In the rows, zero is written as 128.
The rows of R fall into several groups, and each row is roughly a mix of its group's hidden directions; one row fits no group.
R, 162 rows:
[[143 114 131 134 125 118 164  82 133 155 132 167]
 [103 118 103 150 129  97  81 142 151 130 149 138]
 [120 111 116 165 148 157  99  96 114 145 116 153]
 [119 159  88 132 128  88 149 164 128 118 135 140]
 [147 121 139 117 129 160 135  90  87 150 121 158]
 [111 131 102 106 101 115 138  98 150 134  86 153]
 [111 117 152 123 134  87 139 114 159 123  88 103]
 [ 97 151 112 129 156 122 151 104  82 130 120 149]
 [144 127 125  63 119 140 132 131 136 115 108  98]
 [156 100 135 105 100 123  82 138 134 121 109 103]
 [110 123 107 147 169 151  92 144  94 121 137 121]
 [177 127 134 104 141  98 131 148 139 166 133 115]
 [ 81 117 114 153 156 126 110 113  90 133 137 141]
 [152 105 125  95 125 168 126 123 143 122 113  84]
 [140 123 115 150 102 132 159 155 156  82 123 136]
 [152 113 176 156  97 127 117 106 106 138 124 144]
 [ 79 132 101 124 142 131 109  98 119 161 119 149]
 [149 104 148 125  72 125 167 133 121 120 118 129]
 [127 111 142 114 108 133  87 126 140 110 101  80]
 [ 93 151 137 156 156  92 151 122 137 111 153 136]
 [144 116 137  82 105 160 116 106 132 142  92 123]
 [139 108 119 136 137 177 125  99 111 156 124 163]
 [120 139 111  96 138 133 161  79 118 138 126 158]
 [128 106  78  88 141 143 102 131 123 133 131 103]
 [170 105 114 130 113 147  99 134 169 136 109 114]
 [118 136 102 147 119 129 156 120 113 155 119 184]
 [133 140 124 126 155 101  86 146 145 144 107  89]
 [113 126 137 116 157 168 153 128 104 122 138  83]
 [ 87 108  92 168 113 131 120 127 109 112 129 147]
 [ 97  99 146 134 153 104 117  92 126 159 137 149]
 [154 105 106 114  99 151 101 127 168 122 133 154]
 [104 131 121 144 169 119  74 130 136 135 127 105]
 [112 126  96 185 124 131 133 137 135 136 124 166]
 [129 110 132 115 124 170  87 147 124 122 138  85]
 [122 149 172 113 145 100 160  97 118 125 148 130]
 [155 121 157 113  68 142 131 119 137 131 108 124]
 [147 157 135 135  97  95  96 151 142 111 156 136]
 [140 118 106 177 131  96 142 169 122 137 141 132]
 [ 90 136 143 163 155  91 108 139 113 120 145 118]
 [ 99 144 108 160 105 142 170 137 107 135 111 147]
 [120 122 123 117 148  90  85 123 144 155  97 110]
 [119 141 105 151 139 124 163 114 105 148 143 176]
 [150  79 119 117 140 121 111  98 165 112 141 123]
 [122 107 137 118 144 133  96 140 125 116 133  65]
 [131 120 166 136 115 145 181 102 120 117 136 152]
 [114 130 146 135 153  68 103 116 130 131 141 150]
 [ 91 113  97 166 130 118  94 146 141 112 124 141]
 [ 96 104 132 126 158 105  99 144 108  95 151 140]
 [143 136 159 118  80 132 170 114 137 140 109 136]
 [ 84 132 136 154 168 120 107 122  97 150 129 132]
 [156 135 139  93 114 149 108 154 134 139 111  85]
 [167 112 131  89 101 161 125 132 126 139 102 109]
 [101 164 149 121 161 102 150 108 105 124 149 139]
 [134 137 182 136 103 116 159 118 122 108 154 144]
 [ 82 148 134 150 174 127 134 148 137 135 151 126]
 [173 101  95 148 105 141 133 124 127 147 137 156]
 [135 140 180 138 100 113 148 105 149 128 111 151]
 [ 95 130 112 130 169 144 112 132  99 102 140  95]
 [137 131 106  77 125 135  97 136 128 137  94 101]
 [ 85 100 107 130 140 104 142  98 150 133 109 151]
 [105 136 122 152 150 115 144 167 127 115 175 111]
 [125 123  81 127 121 183 130 157 120 121 127 132]
 [160 101 154 127  86 140 127 142 147 152 105 114]
 [ 91 117 138 165 122 117  91 118  93 119 144 139]
 [153 122 102  75 128 143 125 140 156 118 125  98]
 [168 121 141  93 122 150 104 133 160 109 140 103]
 [152 134 116  96 123 183 158 134 130 142 115 118]
 [168 103 139 134  95 157  95 143 122 133 133 105]
 [134 140 136 167  99  84 101 150 125 123 141 147]
 [116 138 160 108 109 104 100 116 141 120  82 109]
 [134 141 108  95 105 142 146 151 120 154  81 136]
 [ 95 103 110 123 164 147 101 105 103 131 113 107]
 [147 105 133 110 128 185 131 115  99 145 116 111]
 [ 80 142 126 138 152 164 138 118  97 107 141 132]
 [125 138 158 104 128 119 107 146 132 122 108  70]
 [154 159 129 129 121 127 182 135 134 139 136 166]
 [144 104 126 116 124 106 101 150 165 112 101  94]
 [128 161 132 113 121 135 185 114 127 141 138 160]
 [112 123 137 172 106 102  95 130  90 139 120 139]
 [129 109 136  77 150 121 152 106 104 139 126 159]
 [111 160 127 108 145 118 187 143 127 128 143 141]
 [117 119 173  86 126 120 124 137 106 127 154  98]
 [150  99 121  88 131 165 143 128 162 126 123 104]
 [157 116 113 108  90 134 114 143 157 116  92 105]
 [130 142 137 135 126 118 105 174  99 148 129  84]
 [112 154 136 170 129 113 164 132 119 129 158 159]
 [152 105 154 116 110 120 122 158 165 136 120  88]
 [165 125 133  81 153 139 137 136 161 133 148 113]
 [120 130 173 149 113 111 147 105  83 129 125 143]
 [165 138  98 125 110 142 139 155 171 143 128 149]
 [ 94 150 129 101 125 100 124 119 134  95  89 108]
 [119 116 142 180 135 109 114 105 137 169 134 143]
 [102 152 129 118 150 164 180 132 112 122 129 114]
 [138 102 110 132  94 102 118 123 176 127 116 155]
 [140 116 147 142  73  99 107 125 147 125 101 136]
 [134 153 169 108 124  81 130 112 138 107 126 104]
 [165 134 152 136  95 121 121 107  88 146 114 153]
 [102 113 168 116 140  90 115 103 149 115 139 104]
 [110 105 118 154 138 133 114 101 132 137 186 138]
 [101 153 124 136 137  74 136 120 158 113 105 134]
 [ 83 119 130 133 167 139 146  92 105 112 127 119]
 [113 158  99 121 157 118 170 160 123 125 149 118]
 [101 119 124 125 156 110  91 153 141 136 122  82]
 [137 139 120  67 158 143 131 131 106 147 118 111]
 [157 105 106 105  90 157 121 122 128 149  97 139]
 [107 120  86  94 162 150 127 130 110 131 130  97]
 [127 140 130  87 157 153 162 102  98 140 130 141]
 [149 139 132  78 122 152 144 156 151 143 114 103]
 [120 138 130 110 130 146 146  99  75 131 143 163]
 [113 158 161 149 163 102 149 121 118 125 161 124]
 [114 134 157 118 118 118 112 146 148 131  67 114]
 [139 110 166 171 148 135 140 133 125 119 160 100]
 [144 146 134 152 124  79 122 140 110 157 136 163]
 [138 146 153 147  89  88 161 135 147 117 124 139]
 [144 137 122 137 122  97 139 114 129 155 125 190]
 [126 104 113 103 138 143  66 123 131 122 112 109]
 [137 116 170 157  77 148 142 118 120 135 127 127]
 [146 140 115  85 134 138 184 115 134 144 135 131]
 [161 139 119  69 142 152 151 119 138 134 125 122]
 [126 108 117 123 140 168 187 130 142 125 141 139]
 [142 180 100 139 114 132 107 138  99 149 109 136]
 [116 140  98 132 117 112 140 103 139 157  89 167]
 [115 147 140 187 131 121 140 116 116 140 155 155]
 [ 80 120 145 146 152  98 124 112 114 108 122  98]
 [156 133 172 125 141  85 128 115 130 113 129  94]
 [116 152 149 148 119  75 103 162 124 131 135 124]
 [170 122 141 106  78 128 124 145 153 137 110 124]
 [113 114 101 104 171 161 105 118 114 153 121 119]
 [155 108 163 124 129 171 136  95 130 152 139 140]
 [104 157 127 171 123 102 157 136 132 111 141 159]
 [ 88 153 132 143 152  95 115 151  99 151 136 130]
 [ 92 132 167 143 125 109 160 127 127  97 156 127]
 [126 164 133 147 133 123 169 175 132 134 150 135]
 [151 120  95 122  88 131 116 146 150 117  85 132]
 [142 138 160 167 104 116 155 145 133 111 164 120]
 [148  96 113 124 114 137 107  84 124 145  99 157]
 [121 122 107 118 129 164 179 106 125 112 135 158]
 [147 126  91 127 139 115  89 121 120 134 120 178]
 [159 123 154  88 124 125  97 120 141 134 101  95]
 [135 125  97  95 160 126 123 162 146 127  98 101]
 [173  99 143 114  90 146 141 126 152 128 115 113]
 [111 139 106 132 154 160 165 128 101 141 146 161]
 [166 117 111  99  94 144 145 136 149 124  92 125]
 [ 95 155 154 119 167 122 151 135 113 116 137  95]
 [140 103 120 115 127 180 149  90 118 124 127 151]
 [133 105 133  74 146 159 135 109 129 119 127  96]
 [140 148 143 127 141 167 174 152  98 129 134 112]
 [ 75 122 131 146 147 118 145  89 111 114 110 136]
 [128 144 162 129 146 134 179 117 115 117 166 133]
 [129 167 135 134 111 136 165 133 112 143 117 176]
 [163 133 156 126  93 109  87 137 143 112 120 109]
 [152 105 106 127  91 108 108 133 160 151 110 153]
 [141 134 168 129 138 143 150 135 132 110 167  87]
 [109 157 126 165 108 116 147 123 113 100 143 168]
 [152 135 126 102 121 159 148 165 149 127 135  87]
 [122  91 122 136 108 171 167 122 143 117 140 150]
 [151 174 121 114 142  98 155 153 150 145 113 126]
 [135 135 164 168 122 135 153 131 122 106 173 127]
 [128  94 158 152 110 118 135 160 156 147 113 100]
 [124 146 125 162 115  90 158 132 135 127 141 173]
 [137 162 159 137 121 106 177 110 123 113 141 147]
 [109 158 100 125 166 114 114 173 126 111 136 120]]

Here is one row from each group, named. Which group is each of the other rows in?
[142 147 127 118 122 160 160 171 132 124 141  90]  F
[122 147 120 105 128 132 101 175 127 118  86 107]  N
[116 142 171  98 161 112 117 140 130 135 151  96]  W
[111 139 149 157 164 100  97 127 103 144 153 127]  H

[ 81 109 134 150 154 150 115 130 109 130 127  90]  N
[109 116 114 144 176 111  94 103 114 103 136 127]  N
[149 146 149  84 112 145 172 113 131 126 111 120]  N
[114 158 118 143 121  95 173 161 122 143 123 147]  W
[139 127 137 118 142 114  95 170 127 138 149  81]  F
[104 147 159 160 136 101 103 115  92 128 143 143]  W
[167 132 125 114  85 163 119 148 156 115 127 123]  F
[ 99 105  84 120 114 172 124 138 150 129 124 139]  F
[127 155  97  87 164 151 153 118 131 126 141 143]  W
[132 148 114 152 128 148 191 126 146 135 129 146]  H
[135 130 106  90 153 128  83 133 136 130 121  89]  W
[119 138 105 157 102 107 133 146 114 162 116 170]  F
[155  92 131  88 117 148 108 107 143 131 120  97]  N
[116 124 146  88 169 103  98 111 131 148 115 118]  F
